Each path below is one point turned by a fixed rotation once a step. After each direction that follows a path, write how fast that rotation turns it, in degrees each step (0 if it stays still).
Each turn is a multiple of 5 degrees from 10 to 175, or 0.
Each row of a path follows its step; steps can be skipped.
path 1
step 1: [-13   5  24 -31 -17 -12  14  16  -3 -30 -11  13  -3 -15   4  -2 -10  -5
 -15  -7  19  28  -1  -5  25 -19 -10 -19  27  -5  -2 -19  11  10   9 -11
  20 -16  -8  31  -8 -11  -6  35  16  17   8  -6   6 -15   0 -10 -32   1
  -5 -11  -5  10   6 -21  24  -3]
step 2: [-11  -2   2 -15  -4 -25 -17 -37  12 -11 -21  26  -5   0   5  -2   6  -7
   5  -7  15  17 -11 -14  12 -11 -17 -15  -6   3 -13 -37 -43  22 -22   5
  19 -15   1  -7  22 -15  -2  10   0  12  10 -35  14  -5  13  -2 -19  -3
  18 -11   6   6  -8  11 -20  -1]
step 8: [  5   0  14 -13   4 -24   2  22  27  -7   8  20 -19 -21  -1   6  -5   3
 -17  -7  16  17  -9  10   2  -1 -15   3  24   6   7   7  14  17  30   8
   6 -10 -19  10  13  -5  -2  22  11 -16 -26 -14  13 -32  30  11 -44  17
  -9 -27   0   1   3  -1  -3  -9]
step 9: [ -6 -27  12 -16 -22 -42 -11 -24  -2   2 -11  31  -4 -28 -14  -5  14  -1
   1 -18   3 -15 -25  -1  -7  -7 -23 -19 -22 -13 -17 -24  -5  -1  10  -2
   2  -8   8   4   0 -17  -5   1  24   5  -5 -21  34 -26  18  19  -7 -10
  -4   3 -11 -18   3  -1  -8   7]
step 11: [  2 -28   5 -11  -8 -10 -15   1  21  16 -10   9  -8 -13 -17 -17 -36 -14
  -2 -14  13  -1  -1  23 -21 -17  15 -13   2  -8  -5 -11 -13 -10  28  15
   8 -21  14   2  -4  -5  -6  -6  22   2 -17 -31   7 -16 -27   0   8  22
 -12 -11  11 -14  34  19  -1  28]
step 21: [-15 -21  12 -10 -15  -9  -7  -9  46 -26 -10   9 -19  -6  11   5  29   4
 -39  -6 -20 -10  10 -11   6  -2  25  -8 -17  -2 -20  -7  -8  -7  -2   7
   5  -7   4  18  -8  19 -23  -9 -11   7  -3 -13  11  22  11 -27 -28  24
   3 -12  -5  -8 -14  -5   1  20]
step 22: [ -1 -28   0 -14  -5 -21  -6   4  12  16 -15 -28 -13  -1 -27  -6  18 -14
 -10  -2   4 -16  15  11  14  18  14   8 -12 -15   2   1 -27  11   5  46
   9 -26 -13  -2   5  19  -8  13  17   2  -1   7   9  -6  -3  -3 -34   7
   7 -17  13  20  15 -34 -14  -3]
step 24: [ -9  -4   9 -32 -11  -3   9  -7   3  -8 -10 -25   0 -22   4   0   2 -21
 -24 -16   1 -13 -13  12  15 -31   2 -11  16  -9  19  -7  27  12  23   9
 -16  -4  -7   3  -1  28  12   2  28  -6  -4  -4  23  15   6 -26 -13  14
  -7 -23  10   9   9 -34 -21 -23]
step 30: [  1 -12  16   9  17 -16  10 -28  14  -3 -24 -20  -7  -5 -15 -14  -4 -52
   5  27 -19  11  -8   9  -1 -25  11 -30 -20 -29  -3  -1 -10   6   1  -9
  11  -2 -18  23  -1  -3   4  26   6  16  -6  13 -12  -4  -2 -15  -2  25
 -18   6 -12  10  20  -4   6  12]
step 31: [ 11   4   4 -18  18 -12  -2  -6  35 -14 -10  -6  -6  -3  22  10 -24 -22
   5   1  19  -1 -40   6   5 -16   4 -20  20  13  24  -7  16  12 -20  10
  -9  -8 -25   5  11  17  14   1  12  16 -13 -10  -5 -18  -9 -34 -22  25
 -16  -6   5  -3  -3 -20 -22  -9]
Speeds:
[-3 -2  0  5  1  2 -3 -7 -9  5 -4  0  7  4  1  3 -2 -6  4  8 -4 -1 -4 -4
  1  1  2  8 -7  2  0 -1 -6  7 -6 -5  1 -4 -2  2  6 -2 -3  9  6 -2  5  3
 -1  0  2  8 -3  1  3  0 -5  3  1 -2 -5 -1]
140
[-8  5 -5  3 -9  0 -3 -1  4 -6 -3  5  2 -5 -1 -3  1  1 -4  1  1 -4  1 -2
  4 -2  2  0  2  1  3 -7  3  0 -4 -2 -6  3  0 -2 -4 -4  5 -7  0 -2 14  6
 10 -4  2  2 -1  3  1  1 -3  4 -2  0 -4 -1]
95
[ 3  4  2 -3  0  4  9  4  6 13  2 -1  5  3 -2  5 -6  2 -2  1  7  1 -1  0
  2 -9  3  4  6 -4  2 -4 -2  1  3  4 -1  0  2 -9 -1  4  1  3 -1  3  1  0
  2  0  8  3 -5  1  0 -2  4  3 -2 -6 -8  1]
160
[ 0  7  3  0  1 -1 -5  1 -6 -7  6 -3  6 -4 -3  1 -2  5 -8  2  5 -3 -4 -7
  1  1  1  6  2  1  8  3 -6 -3 -1  4 -5  2 -1  1  0  7 -2  4 -1  1 -4  4
  1  0 -1 -9 -6  4 -2  3 -6 -7  3 -4  2 -7]
155
[ -2  -1  -1  -8   0  -1   1  -1   4   5  -4  -4  -2   1   1   2   0  -8
   1   0 -10  -3   3  -6  -1   3   5  -3   0  -4   8   5   0  -6  -5   1
   5   7   1   1   1   8   7   1   0  -2   5   3  -3   3  -5  -8  -3  -8
  -2  -4  -4   4  -7  -2  -2  -2]
10
[  2  -3  -3   7  -5  -3   6   2  -1   4  -4   7  -3   0   4  -3   5  -1
   1   3 -10  -2   0  -1  -4   2  -5   0   8  -2   6  -1  -3  -3  -3  -4
 -13  -1   2  -6  -1   2   2   4   1   1  -7   0  -4  -4   6   1  -6   3
  -7   2   1   0   2   2   7   0]
35
path 2
step 0: [  2  17  -3 -15  -6 -25  19   9 -16  15 -19   5  16   2  13  -5  36   7
 -39 -12  10  -2  18   3 -27 -39 -11  -4  14  -7 -18 -20 -12   2  24 -11
 -21 -16  18 -16   1   9 -12  -9 -22   2   8  22   4  27   4  -2  -7  11
   6  -3   9   3   5  13  -5  31]
step 1: [ -6   5  -1   5  -8   2   1  29  -2 -14  -1 -14  36 -16 -11 -38   7  11
   9 -14  10 -15  -1 -31  -5 -10 -12 -25  23  -2  -6  32   2  -8   0  -7
   7  36   8 -17  -7  -6  15  -8  -7   1   4   2  -5 -16 -32  11  -2  15
   2  16  10  -2  21 -15  14  37]
step 2: [-15 -29  14   6 -32 -11  -9   0 -11   0   4  -6   6  13   4   3  35  25
  -1 -21 -24  -5  22  -8  -5 -13 -13 -13 -12 -23 -40   0 -10   9  36   5
  -5  -2  22   1 -18 -12  -1  -1 -19  14   3 -15   5  -1  24  -2  10  18
   6  26 -19  15  15 -15  -8  -4]
step 4: [ -2 -25   4  -8  -7  -7   9 -21 -14  -5 -12  12  16  -5  -6 -13  11   7
 -40 -24  -9  14  -8 -10  -6 -15   8  26 -22 -17   3  -1 -10   3   7 -23
 -14  10  18   1  -7  24   8   9 -19  -1  24   7  12  -1  -7   1  49  -1
   1 -13 -10  42   9 -24   4  -7]
step 13: [ 13   7   6 -16   1   6  13   0  -2  -3 -11   2  15  13 -39   0  12  -9
  24 -21  18  39  14  12   5 -19  -8 -16   0   2  -6  -1 -36  25  26   2
 -15   2   2   0   0 -18  17   4   3  25   1  30  13   1 -17 -23  17  27
  14   6 -10  25  11  -8  -7  13]
step 20: [  3  20   4   6  -6   9   0  15  30  -9 -13 -10  26 -10 -14 -17  13  12
   5 -18  -5  -1  18 -26  20 -28 -20  -6  -1  -9  -3   1   6   8  17 -20
 -29  24 -15 -13  20   1  14  17 -30  20  22  -4  15 -33 -11 -22   6   6
  16  -4  -7  10  -1 -21  -7  21]
step 27: [-13   5   7  -4  -8 -11   4   0  -9 -17 -15  -3  19  -2  16  -7  14   2
  -5 -10  14  31  12 -16  10  -5 -19  11  -3 -21   8  17  14  -1  20  22
 -11   9  10  23  -2 -28  -2  36 -20  13  17  23  -4 -20 -24 -20  29  22
  -3  -1 -38   2   9   2  21  11]
step 28: [-14  -1 -30   1  22 -36 -15  11  10   9  39   4  21  15   6  22   3  -3
   7   7  -1   1   3  -1   5 -14 -12 -10  14 -11 -31  28  -8   2  -8  -6
 -11 -20   5   6 -20   0   6  10  -6  15   4 -12  -9  37 -17 -26   2  17
  -5  33  -4  -3  23   2  17   0]
step 29: [-20  25 -21   1 -15 -16  -8   6 -15   6 -33   1  27  -2 -14  -1   2   7
   1  -7 -10  -2  16   5  -5  10  -8  12 -15   0  24  29 -23   8  -3 -13
 -17  28 -20  25  -9  -2  12 -10   9  41  18   6  -3   7  -4   0  14   4
 -32   4 -34  11  12 -17  -5 -15]
step 30: [ 18  -8 -23   0   6 -25  13   1 -37   8  -1   8   7   4  -5  10   5 -25
 -19  -1  -5  18  -5  -3  27 -12   5   9 -19  14 -30   2  -1   4   0  -5
 -37 -13  34 -17  -8  16  24 -23   6  37  19  -7 -17  10   7  -9  12   3
 -10   5   6 -13  12   2  -5  23]
Speeds:
[ 6 -1  3  5  1  0  0  3  6  4  6  2 -2 10  4 -6  2  1  9  0  1  5  1  0
  5 -6 -1 -4 -6  3 -7 -2  9  4  4  8 -3  1 -2  0 -1 -9 -2  1 -2  7 -3 -1
  0 -6 -1 -2  4  2  3  1  1 -1 -8 -1  2 -6]
100
[ 8  1  1 -3  5  6  3 -6  3 -2  4 -4  7  0  3  0 -1 -7  6  1 -4 -4  4  0
 -1 -3  3  5  2  2 -6 -3 -6  2  0  2 -5  0  3  6 -3  4  9  4  7 -1 -1 -2
  3  6  4 -6 -3  4  4  5 10 -2  0 -2  2  6]
170
[  2   2   3   4   1   6   7  -1   5   1  -3  -2  -1   2  -2  -4   2   2
 -11  -3  -8  -4   2  -6  -2   4  -7  -4  10  -2 -11  -2   6   1  -1   0
   3   0   1   0   2   2   0  -1  -2  -2   2   0   3  -2   2   8  -1  -1
   1   0   3  10  -3  -6   1  -2]
20
[-10   8   3   3   3   3  -4   0  -2   2  -6   1   6  -4  -4  -2  -7   8
   4   5   3  -1  -1  -1   0   4  -3   0  -2  11   1  -1   6   3   1   3
   3   7  -5   2  -2  -1   6  -3   3  -6   1   6  -3   5  -6   1   2   5
   4   3   6   4  -3   0   0  -1]
155
[-5 -2  4 -2  4 -4 -3 -3 -1 10  1  8 -3  1  6  1 -1 -1  4  4 -3  2  2 -2
  2 -5  2  0  1  1 -8 -2 -8  3  3 -3  7 -7  8 -5  6 -1  1  1  6  1  4  5
 -4 -1 -4  3 -1  4  1 -3 -1  8  1  1 -8  1]
170
[ 4  2  7  2  2 -7 -4 -3  5 -1 -5 -3 -3 -2  6  4  1  2 -9  4 -4  6  8  0
  8  2  1 -2 -3  0  1 -6  4  3 -5  3  9  3  2 -6 -2 -1  4  4  0 -4  0  1
  3  1  3 -7  1  2 -5 -2  1 -7  8 -2  4  1]
90
path 3
step 3: [-44  -3  -1   9  -6   0  -1 -15 -24  -9 -43 -20 -13  -8  -3   9 -20   8
   2  -5  18   4 -24   1  23 -39   9 -10 -17 -26 -19 -13   8  22   2   5
  17 -13 -36   5 -12  16   5  -1 -44 -15  11  -3  -4  31  12   5  -3 -10
   9 -14  13  19 -24  -3  17   2]
step 6: [  2  12   2   2 -10   7  17  -2 -20  26  21  17   2   6  24   9 -25 -13
  21  17  31 -15  -7  34  19  21  26   7  -1  -3 -19 -10  18  13 -21  17
  15  -7  14  -9  24 -18  29 -11  25  23 -19  -6  12  14   5 -41 -18 -17
 -32  -7 -12  -8 -17  -7  17   9]
step 7: [ 22 -24 -10  37   1 -26 -31   4 -24  -5  12   4 -24   9  -5  32  -2 -19
  11  33   5  33   9  21  17   3  -9 -13   5   3 -41 -13  -5 -18 -25  -2
   7  -3  -4 -18  23 -15   6   1  -7 -15  -4  33  10  11  13 -25  20 -10
 -13 -22   8  -3   6 -13 -11  17]
step 12: [-17   7 -14 -10  -9 -14  15  -4  17  22 -19   6 -41   0  14  25  21 -16
  16  28  41  -3   2  17 -21 -45   4  10  -9  -5 -22   0  -7  -5  15   5
  31  -1 -13 -27  23  28  13  15  23   8  -1  -1  14  20   9   1  12   9
   1 -17 -24 -18 -15  -7   7  -3]
step 13: [-19 -25  -6  24 -11   2 -20  -8   3  21 -10 -12 -11 -18  20 -18 -25 -29
 -13  38  17  -7   0  24  29  -3  18   2 -10  30 -27  15  15  23   9  14
   8  -2 -10 -22 -10   9  19  -4  -7 -42  -7 -13  23   1 -11 -25  -2   2
   5 -28   5 -15 -17  20  10  -8]
step 15: [-16  19  18   9  -9  -1  -5  -6  -6 -48  -7   8   4  -4  -8   7 -36  -8
   4  -4  -1 -22 -39  13  23 -10   6 -29  16  -2  -6 -11  16   0 -15   7
   7 -49 -17   5   8   4  21  -2  29  10  15 -15 -10  13  14  -1  11 -45
   9  10 -17  18  -5   4 -22  18]
step 21: [-19  -8  -4  -9 -25 -34  -7 -27   5 -11 -29   0  -3  -7 -12 -28  15  18
 -13 -27 -11 -12   1  20  -1 -35 -22 -27 -20   5 -34  -9   4  11 -18  21
  28 -19 -32  -6   3   6 -11  -8  31  -9  -9  -3  -2  29 -15  34  -8  -9
 -11   7   3  -6   3  -7  16  12]
step 24: [  6 -18  15 -12  -8 -11   0  19   9   6 -30   7   4  -6   6   9 -16 -28
  10  28  -3  -4 -46  13   4 -15 -10 -16  26 -11  -5  11   7  -3   5  14
   7  11  23 -13  46   7  39 -16  -1  -3  -6 -20  -1  41  16 -34 -14  19
  -2  21 -23  -7  -5  -3   3 -11]
step 26: [-12  13  13  30   7   4  -6  15 -25 -20  -2  -3   5  13   9 -18  -3  -2
 -19 -15  29  23 -26  49  10   2   1  -2 -22  21 -50  -5  39  23   0  26
  -3   8 -16 -14 -19  -9  21   3 -17   2 -11  -7   6   6  -3 -10 -16  -7
   9 -30  12  10  -6   0  -7  17]
step 30: [ 20 -35 -20  13 -20 -11 -14  29 -11   9  -8  11 -21   8  10   8   0 -16
  -8  23   8   6   1   1 -10 -25 -16   2 -18  14 -29 -14  -1 -10  19  -6
   9  19 -52   6  35   2   5  -7  -4  -8   8  17 -21  15  14   8  -6  18
 -18  21 -25   7   1  13  33  28]
Speeds:
[ 3 -2 -4 -3  2 -8  6  4  7 -7  5 -2 -5 -3 -5 11 -5 -1  1  5  2  0 -1  0
 -3 -1  1  2  1  0  0 -2  0  0  0 -4 -3 -4  2 -5 -4  3 -4  4 -3 -4  8  4
  0 -2  7  2  0 -3  4  1 -8 -3  4 10 -2  6]
145
[-2  5  3 -7  2  4  4  6 -4  9  0 -7 -1  1 -1 -2 -3  4  6  5  8  3 -3  1
 -5  2 -1  1  5 -1 -7 -5  3  2  1 -1 -1  8  2 -5  4  1 -4 -6  3  9  1 -2
  0  0 -3  4  3  6  7  6  4  0  3  3 -2  6]
175
[ 4 -8  3  4 -5 -2 -4  2  0  5  5  1  6 -6 -2 -6 -7  2  3  3  1 -6 -1 -1
  4 -4 -2 10  0  7  1 -5 -3 -8 -5 -2  2 -4 -2 -4  8 -3 -4 -3  5 -1  1  2
  1  1 -1 -3  1 -7 -4  7 -1  2 -2  0 -7  2]
45
[-1 -1 -4  0  1  5 -3 -2  3  2  4  2 -3 -3  7  2 -8 -1 -1  0 -5  1  2 -3
 -2 -3 -5  3 -9 -2 -5  2 -4  3 -1 -2  1  1  2  2  1 10 -7  0  2 -4 -8  1
 -1  6 -5 15 -1  5 -3  3 -6 -2  3  0 -2 -4]
35
[-2 -2  1  8 -6  0 -2  3  2  5 -8 -5 -6 -1  1  5 -2 -2 -9  8  0  5 -8 -2
  3  3 -5  2 -1 -3  6 -4  3 -1  2  2 -6  4 -3  2 -6  1  6 -1  2 -5 -1  4
 -1  0  6  1  4  4 -4  8  6  6 -3  4 -3 -3]
65
[-2  3  1  0  3  6 -5  0  4 -2  2  2 -2  8 -1  4 -3  6  2 -3 -5 -2  1  4
  2  9  6  5  6  0 -6 -6  0 -3 -4  2  1 10 -1 -1 -5 -1  0  4  2 -5 -2  2
 -3  3  2 -4 -1  0 -5  0 -7 10  8 -5 -1  4]
35
[  0  -3  -5   5   6  -7   3  -4  -3   5  -3  -2   4   5   5  -3  -4  -1
   1   1   7  -5   2   1   5  10  -5   3   5   0  -4  -2  -6   2   5  -3
  -3  -3  -4   0   2  -6   2   1 -13  -4  -5   0  -2   0   3   6  -6   3
   0  -1   0  -2  -1  -2  -4   3]
110
[  3  -8   5  -4   0  -6  -8   4   0  -6  -4   6   8   6   4   1   6   1
   1   4  -2   5  -7   2   0   2  -4  -1  -3   6   5  -4   5  -1   3  -2
  -2   7   0   1   1   2   1   5   0   2   1   3  -2  -5 -12   4  -5   2
  -1  -4  -1  -2   3   4  -4   2]
115
path 4
step 5: [-18   5   4  21  -3  -2  -1 -10   4  15  -4  12  16 -16  37  12   8   9
  -6   4  -2  17  25   0  -1  -3 -33   3   0 -10   1 -11  22  13 -15   9
  -4  13  25 -21  11  -7   8  24  -4  -1  27 -11  44 -17   8   3  -4  -1
 -10   1   1   0  28 -23   6  48]
step 8: [-11   5   0   6  14  -1 -15  13 -14 -42  -9  28  -5 -10   8   5 -18 -28
   3   9  -9   1 -18   3   4   3   3   7  -6 -38   7   9  11   8 -23   5
  26 -15  14 -10  -7  28   2 -23  -5  37   4   6   4  17 -16 -20   4  11
 -28  17   4  -2  21 -27  14  11]
step 12: [ -6 -11  12   0   0   5  -5   7  17 -17   3  28  12 -11  11   1  11  -2
   0  31 -26   9   8 -14   3 -10 -19 -13   6  -8  20  -6  21  -3 -17   3
  20 -21  -2 -14  19  21 -12 -30  16  19 -10   9  23   7 -19 -29  15   2
 -25   7   6 -11  32 -38  23   9]
step 13: [-18   4  10  10   5   0 -21  -6   8 -16 -24   4  -8 -20  42   4   5  10
   2  -7 -11  -2  -2 -30   1 -16 -22 -19  -7  -1 -30   6  14   7  -8   6
  21  -9   6 -24   5 -15  13  18 -17  11  -3  11  26 -17 -24  17 -11   9
 -24   9 -18  -3   2 -38   3  31]
step 15: [-11   9  16  19  24   1 -13 -13  -2  -5 -26  -4  23 -10  -8  13   7 -17
 -15   3  -8  25   4  -7 -25  -5  19  24 -22   3   6  -7  28  25  13  21
  20  -3 -17  -2 -50  14   6  -5  25  27  24  -3   1  18  13 -11   1   5
  -6   4 -12   1 -10 -12 -12  16]
step 16: [ 12  -3   0  18  -3 -11  -6  12   6 -17  -9  19  32 -14  12 -16 -12 -24
   0  17 -27   5  -6 -12 -20  13 -15 -19 -15 -14  26   7  17   8 -10  16
   7 -37   7 -14  -5  16  11  -5  20  20  -1   2  -1  14  11 -45   9   4
  -3  -7   5  18  34 -26  -1   1]
step 20: [ 14   6   5   6  20   8 -35  16 -10  -1 -20  15   5 -20  20   0  -3  -4
   3  21  -5  16 -13 -27  -7  -2 -24 -29 -18 -10  30  18  10   3   5  16
   9  -5  -8 -15   2  26  -6  -5  15   5  -9  23   1  23 -10 -36  12  21
 -28 -18  11  -5   0 -28 -16  12]
step 25: [-12  15  -6  -7  17  -2 -11 -12 -22  -7  -7  22   2  -3  16  12  24  12
  -8 -26 -25 -43 -32 -15  31   0   1  -7  -5  14  -9   4  23   3   7  13
  22   7 -13 -28   1  -9  19   9  25   6  -8  11   6 -10 -13  -7 -11  16
 -25 -22  -1 -17   3 -20 -16  17]
step 27: [-30  11  18  -8  14   4   3  -6 -28  40 -18 -19  15 -17  -4  12   9 -20
 -27  -1  11  27   9   1 -20 -16   5  -6  -4 -17  15   8  14  18  11   1
  11 -12  -5 -11 -13  13  -6 -25  -1  22  16  10   5 -30  14 -12   1  15
 -21 -36   1   3  13 -10 -22   8]
step 28: [ 22  23  10  -8  10  -4 -17   7 -13  -4 -16  18  23 -18  15  -7 -14  -5
  -8   4  -8  13   9  -8 -10  -8 -14 -11 -42   8  23  22   4  10  -5   2
 -11 -20  22   7  24  27  12  -7  13 -22  13  27  -4  -4  14 -19  -7   4
  -7 -32 -17  16   8  -4 -33  24]
Speeds:
[ -1  -2   1   7   3   2  -1   0  -4   1   1  -1  -2   2  -4  -3  -6   1
   2   3 -14   6  -2   3   1  -3   2   1   0  -5  12   7  -1  -3  -1  -7
   4  -6   8   3   0   0   3  -1   6  -6   0   4   2   2  -2  -4   3   2
  -8  -1  -4   2  -4   1   5   1]
90
[ 3 -1 -1  2  3  1  5  5  3 -4  8  3  6  0  6 -5  3 -8 10  4 -1  5  0 -6
 -1 -2 -7  2 -4 -7  0  3 -7 -2  7  1 -4  2  1 -3  3  3  4 -5 -2 -6  0  1
  3  8  2  1 -3 -5  3 -1  4 -6 -2  3 -4  2]
175
[-3  0  1 -3 -3 -8 -1  4  7 -1  4  4  5  2 -2 -6  0  2  0  5  3  0 -1  1
  6  5  3 -5  4  2 -2  7  0  5 -6 -2 -7  7  1  3 -2  3 -6 -5 -6 -4 -2 -1
 -3  7  1 -8  4  6 -3 -2  1  8 -2 -6 -1  5]
175
[ 1 10  0 -1 -2 -4 -1 -9  7  5  4  3 -2  7  5  4  1 -1 -3  6 -1 -1  0 -9
 -6  0  2 -1  7 -1  1 -7 -1 -3  0  3  0 -1  1 -2  3 -8 -4 -5  1  2 -5  7
  1  9 -1  4  0 -4 -3 -1 -9  1 -6 -1  4 -1]
35
[-2  0  3 -8  2 -5 -7 -6  1  3  0 -5  3 -8 -7  2 -1  2 -3 -1  2  2 -1  1
 -2 -8  5 -3 -8 -6  3 -2 -3  1  1  3 -2 -2 -2 -3  2 -2 -3 -3  3 -8 -1  0
  0  2 11  0  6  2  9  7  1 -1 -3  2  1  6]
85
[-7 -1  0  7  0 -4  4  5 -4  5  2 -3 -5  4 -4  3 -6  5  1 -4  2  4  1 -1
 -3 -7 -4 -5  5  1 -8  1 -6  4 -2  2 -1  4  5 -8 -6 -7  0 -6 -5 -4  7  1
  7 -3  5  0 -5 -3 -2  0 -1  1  3  2  2  0]
85
